In the data rows, the value 128 means zero.
Here is a table of points, one per row:
[ 90 146 149 130 140 201 110 107 152  90 103  82 130 155 170 153 131 110 144  98  85 174 121  84 116 208 185 143 160  88 142 110 100 177 136  40  64]
[122 173 166  71 144 129 158 112 152 142 158 145 117 105  72 175 136 120 128 166 153 146 138 141 147 103  93 144  87  92 181 137 153 126 174 146 127]
[129 154 141 175 159 112 106 111  51 158 116  97  98 115 147 105  83 120  77 121 132 135 166 118 130 140 158 116 189 144 107 175 127 109  97 182 101]
[158 156 144 147 128  61 113  70 161 101 138 117  86 182 169 128 188 113 153 135 147 173 156  74 110 182 141  90  25 222 133 107 162  59 149 154 155]
[211  91  92 132  85 168 105 228 114 167  84 158 146 124 118 114 155  61 137  62 138  75 135 131  95 169 170 131 118 131 134 109 173 117 176 117 143]
[ 87 151 108  74  68 161 150 168 188 154 160 149  80 195 114 152  69 146 177 198 178 124 131 134 196 191 130 145 154 125  90 150 120 106 172 201 122]
[130 145 160  51 141 116  89 153 167 112  94 156  92 107  84  79 102 143 145 138 121 104 184  89 162 131 122 107 146 154 172 130 173 176 107 126 132]
[215 161  98 117 141 182 137 129 129  29 115  79 103 123 108  99 119 135 158 107 134 136 158 107 131 114 140 152 165 124 158 152  78 147 120 177 172]
[145 120 144 172  58 122 168 117  68 126 121  89 157 103 116 108 166 119 112 122 157  79 139  89 151 127  49  81 128 109 155 129 101 137 162 117 130]
[119 113 175 102 123  96 136 146 142 128 106 103 139 180 124 107 132 187 131 148  61  54  95 137 118 152 161 147  78  65  67  97 137 107 110 150 152]
[141  77 133 106 184  76 205 169 104 100  66 121 198  60 135 101 104 165 154 148 143 190  86 121 135 188  68 164 199 166  47 139 172  92 138 147  58]
[177 147  98 166 144 138  66  91 142 148  86 150 136 148  69 166 119 185  63 147 153 105 100 128  54  90 125 108 147 134 134 113 123  88 172 100 103]
[131 141 108 103 161  82  89 178 135 151 111 142 157 120 191 193  82  82 158 117 110 133  94 128 128 121 143 119 124 130 119 177  38 125 105  83 159]
[142  96 184 173 102 123 160  83 163 131  99 136 134 140 143 131 136  99 200 114 131 162  85 102 135 118 146 140 140 119 189 124 106 102 133 169 101]
[174 123 119 164 154 122 167 130  61 118 175 167 131 154 113 116 174 119 201 123 135  38 220  75  77  88  78  90 169 120  61 116 142 133 149 125 156]
[149 172 142  96  96 163 157 114 122 141 156 145 131 100 157 147 137 148 180 134 177 163 150 147 122 137 106 106 131 109 167 193 127 102 135 105 101]
[120 119 117 190 181 114 134 141 193  90 167 186 141 101 137 129  98 131  51 120 140 120 185 123 143  99 138 118 100 116  68 150 120 122 180  75 139]
[112 178 116 141 215 144 159 109 181  82  74 136 128 106 139  75 154  85 107 114 131  80  92 137 134  94  57 110 140 109 137 162 158  88  92 126  70]
[183  93 126 119 170  75  86  79 144 132  71  80  86  77 140 168 111 191 195 115 150  89 108 121 100  68 166 142 109 133 115 148 138 145 119  94 132]
[131 141  52 164 101 135 166 168 134 106 121 122 112 110 136 172 141 152  99 139 150 115 138 160 108  97 113  78  76 137 101  82 128 175 140 153 108]
[118 122 164 179 135 123 142 115 164 134 148  87 120 116  78 139 151 119 148 144  96 101  65 155  71  86 102  80 171 204 121 160 175 150 121  48 190]
[155 133 101  89  95 129 151  57 149  88 109 111 150 131 119 112 120 120 117 113 114 135 168 142  88 162 121  72  97 126 125 144 114 114 144  96 159]
[136  97 121 119  81 115 141 155 115 162 119 136  93 115 162 176  99 170 126 159 149 123 152  99  82  92 110 103 130 110 164  64 104  75 107  60 102]
[105 102 144 196 172 135 156 152  94 150 159 100 117 108 126  73 161 115 107 195 230 104 124 135 138 128 161 177 111  99 155 176 123 158 157 107 154]
[ 76 143 138 101 103 189 101 140  86  61  95 167 118 121 114  78  91  94 130 146 122 118  76  94  65 118 103 169  32 115  98 114 171 171  55 117 104]
[141  80 121 141 144  82 118 105 147  72 178 124 209 192 100 148  83 147 165 136 148  84 167 105 160 132 103 142  60 157 201 177 143  94  54 136 112]
[ 90 145 123  84 178 160 116  93  91 115  96 141  98 129 124 185 133 145 106 134 138 106 106 111 174 113 127 103 169 115 150  84 137  81 107 118 222]
[125 112  85 134 133 154 106 110 144 127 103 145 140 108 150  91 128 234 174 120 182 148 117 170  91 108 129 116 142 146 135 117 116 116 130 127 205]
[ 92 127  92 132 165 131  61 128 128 122 111  90 118 167 145 136 135 136  89 144  69 117 135 148  72 165  68 146 113 116  91 112  79 134 134 146 127]
[104 147 166 163 133 179  96 114 128 127 101  76 133 134  58 108 141 143 189 116 163 134 166 178 146  94 133 109 114 133  70  69 107  96  75 118  94]
[136 146 138 168  97 112 115 131 136 168 166 123 111 109 104  96  95  86 131  86 133 131 103 139 167  84  90 167 131  93 146  92  91 133 145 129 131]
[129 109 112 130 105 141 177  85 122 171 118 127  67 125 133 105 119 153  98  64 102  97 138 149 153 160 102 137 112 101 147 116 134  94  77 109 154]
[143 167 143 154 146 109 109 127 134 172  83 159 109 103  85 121 160 170 122 141 156 141 102 133 104  91 130  54 103 172 161 146 115 137  73 140 113]
[ 73 122 107 113 175 136 134 187 110 146 132  78 173 133 116 136 122 106 140 141 124 151 153 115  82 124 168 101  77 111 153 180 106 100 166 165 123]
[111 128 164 110 167 136 149  81 128 214 133 122 138 112 125 194 147 155 100 125 167  60 177 156  88 140  82 170 104 145 130 146 143 120  81 131 176]
[ 83 126  73 108 145  60  73 112 109 107 127 168 145 148  76 111 219 130 161  97 160 151 120 181 142 113  77 117 142 101 101 118 182  91 105 111 123]
[186 137  72 142 149 145 106 121 151 164 146 128 103 120 159 139 112 173 114 163 152  95 119 100 105  76 107 158  97 124 119 124 189  78  98 104 142]
[184 110 150 112  77 146 143 139 133  97 135 125 104 141 114 134 117  68  95 120 134 207 150 165 118 113 179 183 173 176 133 161 135 147  82 118 138]
[ 93 109 137 169  94 181 144 137 139 159 114 109 145 136 171 188 116 179 114  50 162 109 116  78 155  81 138  74 129 118 106 160 187 141 103 137 163]
[109 137 116 131 128 152 148 116 156 155 149 143 113 133 129 100 111 137 108 153 101 151 128 118 100 106 130 110 132 119 143 122 130  93 117 161 175]
[119  95 114 110  82 135 107 108 145 104  76 127 130 113 113 109 112 136 109 102 127  73 136 161 151 100 120 116 109 127 169 148  73  85 108 114 104]
[113 191 143 133 101  90 101 120 105 137 140 111 125  96 133  86 152 146 138 149 130  80 119 142 110 121 171 126 165 111 158 128 171 172 106 136 169]
[213  86 173 137  86 160  32 149 102 159 133 142 170  88 119 148 162 197 128 143 106 171  90 128 189 190  52 115 112 132  99 144 110 176 141 115 123]
[133  82  77 176 113 136 101  60 128 163 125 145 151  27  55 112 155 158  55 132 118 119  86  64 182 207  83 110  78 127  73 136 102 126  83 134 130]
[ 85 123 125  90 167 128 129 138 153 113 175  70 127 149 136 144 144 151  87 103 201 115 119  82 152 133  28 130 134 134 164  83 147 126 134 106 181]
[130 117 160 104 127 153 114 144 110  59 219 142 144 102 157 131 125 143 133 121 112 114  92 167 113 192 203 123 148 177 168  85 121 114 163 151  88]
[125 107 103 149 131  74 161  76 111 138 141 170 149 145 111 171  98  99 162 102 131 154 125 136 122 141 107 142 173 106 193  82 158 181  89 112 120]
[114 117 122  45 142 153 129  66 157 163 188 124 179 103 189 108 143  97  87 127 155  77 146 150 127  49 136  95 150 186  99 120 152 162 119 167  99]
[138  85 153  80 155 133  88  58 150 158 199  76 152 144 134  98  86  83  89 103 157 139  80 117 108 113 138  59 125  78 101 129 151 167 149 147 130]
[106 133  89 144  97 100 119  95  77 125 154  72 101 116 113 114  72 133 126 150  96 140 109 144 150 113 118 106 130 144 168 136 148 149 157  82 132]
[117 106 175 135 133 143 145  99 102  96 125 182  94 183 111 147  96 144 162 108 168 107 123 124 110  73  94 158  96 151  96 177  79 152 160  93 129]
[138 182  93 171 107 165 131 149 117 130 142 110 161 141 142 141 170 116 128 125  85 122 106 135 144 103 145 126 115  97 103 133  90 112  68 120 112]
[120 165 135 142 143 118 144 146 131 173 167 142 111 119 127  96 109  95  99 147 162 128 111 122 115 153 108 118 154 155 113  89  98 159  99 148 141]
[153  82 145 140 138 128 141 189 135 135 172 112  93 118  80 173 165 179  80  76  92 142 115 112  78 111 132 106 114 114 135 122  92 126 108 127 115]
[ 97 145 139 116  50  85  97  95 129  77  80 133 230  89 131 187 157 115  74 171 152 149 162  77 160 112 156 172 131 113  87 141 120  87 109 140 241]
[137 177 158 127 181 132 102 129 121  87 123 173 151  78 132 143  78 129 115 105 111 133 130 161 133 170 126 110  98  91 162  92 172 103 168 102 144]
[139 174 101 121 160  98 180 125 151 166  84 133 189 240 111  87 116 222 112 101  95 125 103 103 151 134 168 148 128 167 131 113 130 160 148 124 107]
[134  83 146  49 179 169 121 124  84 153 114 163 116 130 130 129 147 146 118 162  73 142 144  82 152  41 137 128  97 131 137 102 120 107 149 106 136]
[ 86 153 140 104  82  94 119 141 145 142 162 139 130 129 150 102 154 192  96  75 121 127 115 111  97  65  91 175 146 130 159 170 128 112 128  93 126]
[ 78 133 127 179 109 132 116 141 135 124  89 128 127 122 150 135 140 118 124 117 107 129 137 154 177  94  94 161 116 189 165 102 120 151 184 158 142]
[147 109 157 177 129 123  96  98 145 110 127 190 106 157 178 103 111 133 127 197 110 145 149 157 111 140  80  94 167  66 126 155 183 132 113 128 160]
[101 151  77 121 127  80 125 121 147 138 133 129 138  64 131 147 141 101 198  67  84 106 110  80  73 150 140 159 148 120 139 160 102 137 157 175 120]
Along one direction, these points spread out more than along any other. Take the direction at right angles to it along which they spread out most. Then take the direction at right angles to both along which they spread out most. Go by this last direction. Where along it does each point below lie, from 0 to 99? 50 is the average, and the first point above lies past it. One standard deviation of the points above along it is 16.
[136  97 121 119  81 115 141 155 115 162 119 136  93 115 162 176  99 170 126 159 149 123 152  99  82  92 110 103 130 110 164  64 104  75 107  60 102] 74
[133  82  77 176 113 136 101  60 128 163 125 145 151  27  55 112 155 158  55 132 118 119  86  64 182 207  83 110  78 127  73 136 102 126  83 134 130] 18
[130 117 160 104 127 153 114 144 110  59 219 142 144 102 157 131 125 143 133 121 112 114  92 167 113 192 203 123 148 177 168  85 121 114 163 151  88] 53
[ 90 146 149 130 140 201 110 107 152  90 103  82 130 155 170 153 131 110 144  98  85 174 121  84 116 208 185 143 160  88 142 110 100 177 136  40  64] 72
[184 110 150 112  77 146 143 139 133  97 135 125 104 141 114 134 117  68  95 120 134 207 150 165 118 113 179 183 173 176 133 161 135 147  82 118 138] 57
[104 147 166 163 133 179  96 114 128 127 101  76 133 134  58 108 141 143 189 116 163 134 166 178 146  94 133 109 114 133  70  69 107  96  75 118  94] 58
[138  85 153  80 155 133  88  58 150 158 199  76 152 144 134  98  86  83  89 103 157 139  80 117 108 113 138  59 125  78 101 129 151 167 149 147 130] 44
[118 122 164 179 135 123 142 115 164 134 148  87 120 116  78 139 151 119 148 144  96 101  65 155  71  86 102  80 171 204 121 160 175 150 121  48 190] 70
[183  93 126 119 170  75  86  79 144 132  71  80  86  77 140 168 111 191 195 115 150  89 108 121 100  68 166 142 109 133 115 148 138 145 119  94 132] 83
[139 174 101 121 160  98 180 125 151 166  84 133 189 240 111  87 116 222 112 101  95 125 103 103 151 134 168 148 128 167 131 113 130 160 148 124 107] 57
[141  77 133 106 184  76 205 169 104 100  66 121 198  60 135 101 104 165 154 148 143 190  86 121 135 188  68 164 199 166  47 139 172  92 138 147  58] 13
